Each named turn below is shown by a few rows before and after it. Which turns, in which order, take the first row of each later pair to the second? The first pair is answered.
vezel:
[-18 -17 -23  20  -6 -10  -4   3   9 -21]  ->  [ -9   4  -4  25  26 -21 -18  -3   6  13]
[  5   0 -10   8   4  21 -39   9   5 -22]  ->  [  8  13   2  -2  27  23 -35   8  12   4]
[ 11  -3  10  19  11  -3 -15   4  -7   5]  ->  [ 4 -3  3 -8 15 13  9  9  8 16]
piza:
[ -1 -24 -32  16  -2 -11   3  12  19  40]  ->  [  5 -18 -23  26   2 -21  -8   8  11  42]
[  8  -6  12  11  -1 -11 -12  -1  -4   1]  ->  [ -6   7   5 -12  10   2   0   0  13  11]
[-12   6 -14  26  24 -21  -6 -10  10  18]  ->  [-21  -8 -31  10  17  -4  13  -2  23   8]
[  0  10   7   9 -43 -13   2  -5 -23 -15]  ->  [-12  41  10 -13 -22 -11   2 -11  -9   7]
misal:
[ -3  -7  -7   1 -13  -9  18  -3   1   0]  ->  [  3   6   6  -8 -14  -7  15  -7  -4   3]
[  1 -16   1  15  15   5  -9   4  -5   7]  ->  [ -1 -12   0  16  14  -4   0  -1  -6  14]
[ -4   1  -4   5  28  19 -29   6  14   3]  ->  [-13  -9 -18  17  25   5 -12   4  17   8]
[ -3  -3   6  -4 -10 -11  11  -3 -13  -4]  ->  [ -1  -1  12  -9 -10  -4   3  -2 -14  -8]
mon:
[ -2  18   2 -39 -16  13  23  -5  12   1]  ->  [ 28 -24  14  28  -2  -4 -21   5 -13  -7]
[ 17   1  15  19 -13  -9 -26   1 -20 -14]  ->  [-25  24 -16  -8   8   6 -20   0  18  -9]
[  4   5  11  22 -37 -35 -20 -19 -22 -34]  ->  [-43  19 -27   7  -4 -21 -27 -15  20 -30]
Now pairs of rows:
(2 to 3 turns a pair)
[ 13   6  13   4 -15  -6  -6  -9 -14  -5]  ->  [-16   9 -10  -1  14   5 -13  -1  14   2]	mon, vezel
[  3 -17   3 -14   9  24  15   7  11  -1]  ->  [ 15 -26  10  21   2  -2   1   0  -8  -6]	piza, misal
[ -9  -4  -6  -3 -22 -23  26 -11  -5  -7]  ->  [ -3  -8   5   5   4   5 -38   5  -1 -21]	misal, misal, mon
[-17  15  -5 -16  38  29 -14  21  33  11]  ->  [ -4  30  11  -7  44  14 -22  14  22  25]	vezel, piza, vezel
[ -8   0 -20   4   2  -4  22  17  13  11]  ->  [  4   1  -6  17   8 -14  16  15   3  21]	piza, vezel
[ 25   3  19  16   0 -15 -20  -6 -15   3]  ->  [  4 -15  -9   3 -24   6 -11   2  -1 -32]	piza, vezel, mon
[ 19  18  30 -19 -17   7  -8   3  -6  -6]  ->  [  1 -13  -1   9   4  17 -30  20  12 -19]	mon, piza, piza
[  6 -17   2   9   8  13 -27   9   1 -12]  ->  [-13  -6 -13 -18  -3  19   3   5  16 -13]	mon, misal
[  8 -29 -11  -6   2   1  43  10   1  19]  ->  [ 22 -21  11 -16 -31  18  10   9 -16 -20]	misal, misal, vezel
[ -5  -5 -19   8 -10  -3  12   8  -2   3]  ->  [ -7  13 -11 -14  -2   7  10   7   3  10]	piza, misal, piza
[ 25   8  17  -4 -20   5 -10 -10 -25 -21]  ->  [ 18  -1   7 -35  -9  28  19   3  -4  -5]	vezel, piza
[ 20  -8  19   0  12  15 -14  13  -3   6]  ->  [ -1 -12  -5  -7  -8  21  -9  12   9 -20]	mon, vezel
[  6 -23  -5  15  24   8  -4  14   6  12]  ->  [ -2 -17  -9   8  24   4  11  10  10  21]	piza, misal, piza
[ 22   6  20   4  13   5 -51  13  -5  -9]  ->  [ 21   6  19   3  -6   3 -51   8 -10 -23]	vezel, vezel, piza
[  9   7  22  -6  18   9 -19   2  -4  25]  ->  [ -9  -8  -6 -27 -14  28   4   8   9  -6]	mon, vezel
[ -1 -16  -4   6  -1  23 -35   6  -1 -27]  ->  [ -3 -14  -4 -12  21  36 -17  14  15  -3]	vezel, piza
[-30  11 -23   5  -4 -25   9  -5   8  -7]  ->  [-10  31  11  -8   5  -5 -30  -4  -2 -11]	vezel, misal, misal
[ 14   1  10  15  -4 -20   9  -5 -14  13]  ->  [ 22 -13  12  -5 -13   7  14   6 -10   1]	misal, vezel, piza
[ -4  12  18 -21  17  11  11   4   2  19]  ->  [-15 -12  -6  -8 -23   4  23   4  -1 -18]	vezel, misal
[  9   8  21  -6  -7  14 -22   0  -7  -7]  ->  [ -1  14  13 -23   4  15  -1  -1   7  11]	misal, vezel, mon
[-27  -1 -23  14  -3  -9 -13  -4   8 -19]  ->  [-10  12  -4  11 -20 -28   8 -19 -11  -5]	misal, mon
[  2 -27  -3  14  11  27 -32  26   1 -46]  ->  [ 19  -3  24  11 -23   4 -24   5 -28 -49]	mon, piza
[  5  33   8   3  37 -22 -10 -19  -1  25]  ->  [ -8  -8 -29 -28  16  17  34   4  23   2]	mon, mon, piza
[-11 -12 -25   6  -2 -11  36  -2   6   5]  ->  [ -5  16  -6 -27  -1   5  34  -4   7  13]	piza, misal, piza
[ 19  -2   0 -13  27  30  29   6  31  32]  ->  [  1  -3 -21  -4  11  10  49  -3  33  27]	piza, mon, misal
[  5 -15  -3  24  15  -5  -6   6  -7   1]  ->  [-8  4 -7 -1 23 -3 15  0  6 18]	misal, piza
[-10  26  -4 -22 -16  17   9  -8  11  -2]  ->  [-13  11 -17  20 -20  -3 -17  -9   0 -21]	vezel, mon, misal
[ -1   4 -10  -5  19  10  -4  12   0  -3]  ->  [ 10  -2  -2  -9   3  14   5  11 -10  -9]	mon, misal
[  6  25   1   2  25   1 -20  -5  10 -16]  ->  [ 22   9   6  16  28  -3 -19   0   0  -8]	vezel, piza, vezel
[ 9  0 14 -2 17 -8 16 -2 -2 24]  ->  [  9 -15   5  21 -11 -16   0  -4 -14 -10]	vezel, vezel
[ 15 -29   1  22  -2  -5   7  14   1 -10]  ->  [  8 -16  -4  20 -16 -19  19   3  -3 -12]	mon, misal, piza
[  2  32  18 -14   6 -21  -9 -13  -7  23]  ->  [ -1  26  14 -18  24  -8 -15  -5   5  28]	vezel, mon, piza
[ -8  -9 -13 -14   8  18  13  13  18   3]  ->  [  3   3   1  14 -21 -12 -12  -5 -12 -20]	vezel, mon, piza
[13 -4 -1 -2 20  1  7 10 10 10]  ->  [ 18 -16  -2  10  11  -3   2  11   3  -2]	piza, vezel, vezel
[-11 -18 -22  28  -4 -19   0  -5   7 -10]  ->  [ 10  28  20  -2  -7 -19  -7 -21 -12   5]	misal, misal
[-12   0  -4  24  29 -10 -17   2  10   9]  ->  [-11   8   0  -9 -34  -6  19 -10  -6 -22]	mon, vezel
[-30   5 -24  -8  -6  11  -1  -5  19 -18]  ->  [-21  29  -6  11  -1 -22  -9 -23   1   0]	misal, piza, piza
[ 13 -28 -10  12 -14  -2  -1   8 -21 -27]  ->  [ -9  19  -6 -17  37   1   3   1   6  21]	vezel, mon
[ -2  -9   4  13 -39 -10   6  -5 -16 -26]  ->  [  1  31  26  -7   1 -17   9 -14 -10  25]	vezel, mon, mon
[  0   0  -4  -4 -28   3 -12  -3  -9 -30]  ->  [-19  -4 -25  11 -17 -11  -3  -4   4 -21]	mon, misal
[ 15  25  24 -12  -1 -12  12 -14 -13  27]  ->  [ -6  32   8 -22  13  -4  11 -13   5  29]	mon, mon
[ 10   6  14   8  11   5 -33   4  -3  -8]  ->  [ -6 -10 -13  30  11 -20  -3   1   2   2]	misal, misal
[ 20   6  47 -21  -5  23 -15 -18   2  -9]  ->  [  5 -36  12 -13 -15  35   6  -2  16 -28]	piza, misal, mon
[ -2 -20 -12   1 -29 -13   2 -11  -3 -30]  ->  [ -7 -24 -19   9 -19 -12  -6  -9   3 -30]	mon, mon, mon
[-11  18 -10  -5 -12  -7  -1 -13   3  -8]  ->  [-12  18 -10   2   8  -8 -10  -9   6   3]	mon, mon, vezel
[ -1  30  10   4  24   3 -30   1 -15  13]  ->  [-17 -12 -30  31  -7 -11  -4   3 -14 -15]	piza, vezel, misal
[ 5 20 17 -9  2  4 -9 -4 -6 -3]  ->  [ 11  -1  11   2 -12   5  -7   2 -13 -16]	piza, piza
[ 17  -2  10 -37   7  24  28  13   7  24]  ->  [-13  37   3   1  24  -5 -40  -5  10   7]	vezel, piza, mon
[-16  24   1 -21  -3  -8   5  -7   1  11]  ->  [ -6 -12  -5 -12 -20  14  -6   9  -5 -20]	misal, piza
[  4  36  32 -13  -7  -3 -17 -13 -13  -1]  ->  [ 18 -26  16  20 -11  12 -24  13 -15 -23]	piza, mon
[-26   6 -20  -4  17  -2  12  -1  20  10]  ->  [ -5  -1  -6  17 -10 -29  21 -11  -9   9]	piza, misal
[  9  -8  13  15  20  13  10  -4  -4 -11]  ->  [ 1 -5  6 13 26 10 15 -4  2 -6]	piza, misal, misal
[  9  -3  13   2 -14  -7   1  -5 -16  -8]  ->  [  3   0  12  10  11  -8 -17  -1  -9   2]	piza, mon
[ -3  18   3 -14  -9 -16  24  -6 -18  14]  ->  [  5   9   5  -6 -12 -19  24  -3 -23  13]	piza, piza, vezel
[ -3  21  20  -6  22  13 -11   4  -7  29]  ->  [ 17  -7  27  12  10  12 -10  13 -22  17]	vezel, mon, vezel
[-29   6 -23   9 -21 -24   3 -14   2 -16]  ->  [-23   2 -20 -17 -28  -7  24 -10   4 -12]	misal, vezel, piza
[ -9  11 -13 -20   9  16  12  -1  16   7]  ->  [ -9  23 -10  11  -8 -19  -5 -18  -5  -4]	vezel, misal, piza
[-32  30  17 -24 -35   1  29  -6   0 -28]  ->  [-40 -20 -11  -9 -12  26  20  24  23 -35]	mon, piza, piza
[ 19  -4  15  26   4  -1 -36   9   5  -1]  ->  [  7 -26  -8   5  -9  22 -10  22  21 -14]	piza, piza
[ -2   2   0 -26  -6  10 -16  -4  18 -29]  ->  [ -2   7   0 -30 -20  -2   3 -12  12 -26]	vezel, misal, mon
[ 11 -24  -5 -11   0  22  17  18   5  -1]  ->  [ 18 -13   4  19 -13 -22  14  -2 -17   2]	misal, vezel, misal
[-11  21  -2   7   3  -7  -2  -5   6  14]  ->  [ -5  -3 -11  18 -19  -5   4   1  -1  -8]	vezel, piza
[ -2  -1 -12  15 -31 -22  15   6 -16 -26]  ->  [ -6  29   2  23   7 -34 -13  -4 -11   1]	piza, mon
[ -5  22  13  12  -8   1 -34  -6  -2 -22]  ->  [  8 -13   6  13 -22  14 -17   8  -4 -33]	piza, mon, misal
[ 10 -36  -3  13  -3   4  19  18  -6   5]  ->  [ 6  6 15  5 29 -5  4  7 -2 35]	vezel, piza
[-15  23  -9  12  26 -23  -5 -11  -1  15]  ->  [-19  29 -12 -25   8  -4  21 -11   7   9]	vezel, misal
[ 18  -8  14  11 -16  -8   7  -9 -27   6]  ->  [-27   1 -23   8  18  -2  -3  -4  11  12]	misal, mon, misal
[  5  -5  17   1   1 -10   7  10  11  23]  ->  [ -4 -15   2  -5 -12   8   3  18  20  -1]	misal, mon, vezel
[ -6  10   7   6 -10 -23  15 -12  -6   5]  ->  [-21   5  -7 -14   0   3  18  -1  16   1]	mon, misal, piza
[  2   7   1  -1   3   7 -20  -1  -4 -11]  ->  [  5   5   0   1 -16  -4  -2  -6 -13 -13]	misal, mon, piza
[-17  23   1   2  13 -36 -13  -7   9  26]  ->  [-20  24  -4 -36 -11 -12  10  -4  19  12]	vezel, misal
[-35   2 -23 -13  -2   1  12  -1  23  -9]  ->  [ 11   3  22  -5   8 -16  23  -6  -8  31]	misal, mon, vezel
[ -7  -2 -11  24  -9 -15  11   2   9 -18]  ->  [  7  24  16  14  12 -14  -3  -3   3   8]	vezel, misal
[-16   9   0 -40  -1  28 -27 -14  33   2]  ->  [ -9  22  13 -36   9  13 -26 -21  26  25]	piza, vezel, mon
[ -9 -12 -22  -5 -24   1   6   8   8  -9]  ->  [ 10  16   9   5 -20 -17 -16  -6 -12   3]	misal, vezel, misal
[-8 -9 -8  2 -4 -3 19  0  1  2]  ->  [ 4  9 14 -1  8 -4  3 -6 -7 13]	vezel, vezel, misal
[ 11  -6  13   6 -18  11 -11  11 -12 -24]  ->  [ -6   6   1  27   4 -10 -25   3  -5 -11]	misal, mon, vezel
[-15   0 -11  26  11 -19  -3  -7   6  12]  ->  [  4   2   7   0 -18 -15  29  -9  -8  11]	piza, mon
[ -9  10  -2 -12  21  21 -14  -1  -2  10]  ->  [ -3 -17 -12  24  13   2  -9   2 -14   3]	piza, vezel, misal
[ -6  13 -12 -24  -4   8  16  -8  13 -11]  ->  [-13   5 -22   7  -4 -17  13 -13   8 -11]	piza, mon, misal
[-30   1 -25  20   5 -18 -22   1  16 -11]  ->  [-32  20 -19   0   7 -26   8  -8  17  13]	misal, vezel
[ -4 -27 -26  45  -6 -17  -4   3  -2  -8]  ->  [ 20 -13   7  42 -10 -21 -16  -4 -22  -3]	mon, misal, mon
